4  6  3  7  1  4 gives 1

2  6  7  4  5 gives 5

  8  -19  -37   45   18    6  -22 gives 18

2  1  2  7  5
2  5  2  4  1
7  1  2  5  3
gives 5

5432  4595  2208  8372  4998  3584 gives 4998

 25   25   32   35
-36  -40  -36  -46
gives -36

-170   484   161   939  -581
 394  -302   608   523  -135
gives -581

334  393  285  274  290
303  322  276  347  326
301    4  473  772  519
gives 290
---
69  70  80  55  46  51  61
41  23  37  51  46  49  33
gives 49

312  435  528  123  457  379  581
204  533  518  750  420  367  511
gives 367

77  74  61  18  27
63  57  44  72  66
gives 72

-860  -519   722   -59
 234    93    47  -314
gives 47

32  42  28  30  75
23  69  34  17  60
gives 17

-30   15  -25  -11  -13   43   20
-24    9  -13    2   -5   17   20
gives 17

-45   39    8   48
 -4   17   -4   17
gives -4
---
[0.11, -0.11, -0.15, -0.15, -0.02, -0.18, 0.12] 0.11
[0.13, -0.06, 0.07, -0.11] 0.13
[9.0, -15.4, -15.7, -13.7] 9.0
[0.12, 0.06, -0.11, 0.01, 0.04] 0.12
[-1.1, 1.5, 0.4, 0.7, 1.9, -0.3, -0.4] -1.1
[-104.0, 1.3, 63.5, 101.8] -104.0
[135.6, 124.5, 172.8, -172.4, 116.6, 145.9] 135.6
[-1.5, -0.5, 0.2, 1.2, 1.3] -1.5
[11.51, -12.79, -2.06, 3.18, 4.61, -11.15] 11.51
---
array([[ 41,  38,   9,  57],
       [  1,  10,  34, -13]]) -> 10

array([[-68, -10, -23,  21,  -6,  -8],
       [ 54,  31,   8, -26,  24,  -1]]) -> -26

array([[ 40, -24,  53,  57, -41, -35],
       [ -7,  -5,  -6,  -6,  -6,  -5]]) -> -6

array([[ -4,  -5,  43,  14],
       [ 28,   1, -66, -45]]) -> 1

array([[-10,   4,   3,   1,  60],
       [ -7,  -2,  48, -24, -14]]) -> 48

array([[ 60,  38, -14, -14,  55,  50,  48],
       [ 47,  31,  25,  25,  46,  42,  42]]) -> 46
---
[-33, -57,  -3,  -8,  12, -10, -72] -> -10

array([[-12,  65, -36,  -4, -33, -39],
       [-12,  63, -35,  -4, -33, -35],
       [ 26, -36,   8,  -5,   8,  71]]) -> 8

array([[ -9, -10,  -5,  -5,  13,  13,  15],
       [-13,   0, -39,  63, -40,  18,  26]]) -> 18

[47, 57, 69, -8, 60, 75] -> 60

array([[ 20,  -1, -14, -26,  38, -54, -18],
       [-50, -41,  12, -40,  49,  30,  48]]) -> 30

[ 13,  63, -24,  37,   7, -16,  -3] -> -16

[  6, -20,  32,  -3, -40, -60] -> -40

[ -2, -55, -48,  72] -> -48

array([[ 26,   4,   4,  26],
       [ 37, -36,  37,  64]]) -> 37
---
Input:
[[-39  24  39  33 -58 -46]
 [ -4 -24  35 -34  -3  43]]
Output: 43

Input:
[[ 18 -46  48 -70   4  36]
 [ 15 -42 -50  34  15  28]
 [-45 -52  57 -15 -70  13]]
Output: 28

Input:
[[ 25 -25  -7   1   2]
 [-30  33 -58 -47 -32]]
Output: -32

Input:
[[ 40   5 -15  62]
 [ 64 -40  13  22]
 [-42  65  28  49]]
Output: 22

Input:
[[-42  11 -46 -40]
 [-37  44  13  47]
 [ 47  14  52  54]]
Output: 47

Input:
[[ 13  11 -51 -37  60  13]
 [-38 -34  46 -39 -51  45]]
Output: 45

Input:
[[ 65 -65 -12  41  24]
 [  9 -62   1   5 -50]]
Output: -50
---
array([[-32,   7, -21, -46],
       [-13,  20, -64, -40]]) => -46

array([-62,  30,  -1, -66, -37,  -2,  22]) => -62

array([[ 19,  18,  10,  20],
       [ 17,   7,  46,  57],
       [ 18,  16, -29,  -6]]) => -6

array([ 30,   0, -65, -30,  14, -11]) => -30

array([-12,  -6,   2,  67,  49]) => -6

array([[-43,  -2,   0,   7, -17,  18,   1],
       [  1, -19,  24,  -2,   8,   6,  19],
       [-65,  69, -16,  11,   5,  63, -31]]) => -43
---
 74    5  -21   62  -49
 21   27  -43   19  -50
⇒ 62

-1   0  72   9 ⇒ 72

-54   42    8  -13  -39 ⇒ -13

  1   33   20  -14
 75  -46  -25  -35
⇒ 20

-28   58   29   12   54
 41  -44  -18   35  -26
 -2   16   -7   47   30
⇒ 12

  8  -10   54   -4  -55
 46  -42  -17   24   21
-39  -37   11  -30    7
⇒ -4

-59   10  -53  -69   -6 ⇒ -69

 58  -27  -22   64   52  -34 ⇒ 52

 10    0  -17  -17   14   55  -18
  0    1   53  -12   22  -10   14
-20    5  -35  -21    1  -35   29
⇒ 55

 -7   15  -72  -59 ⇒ -72
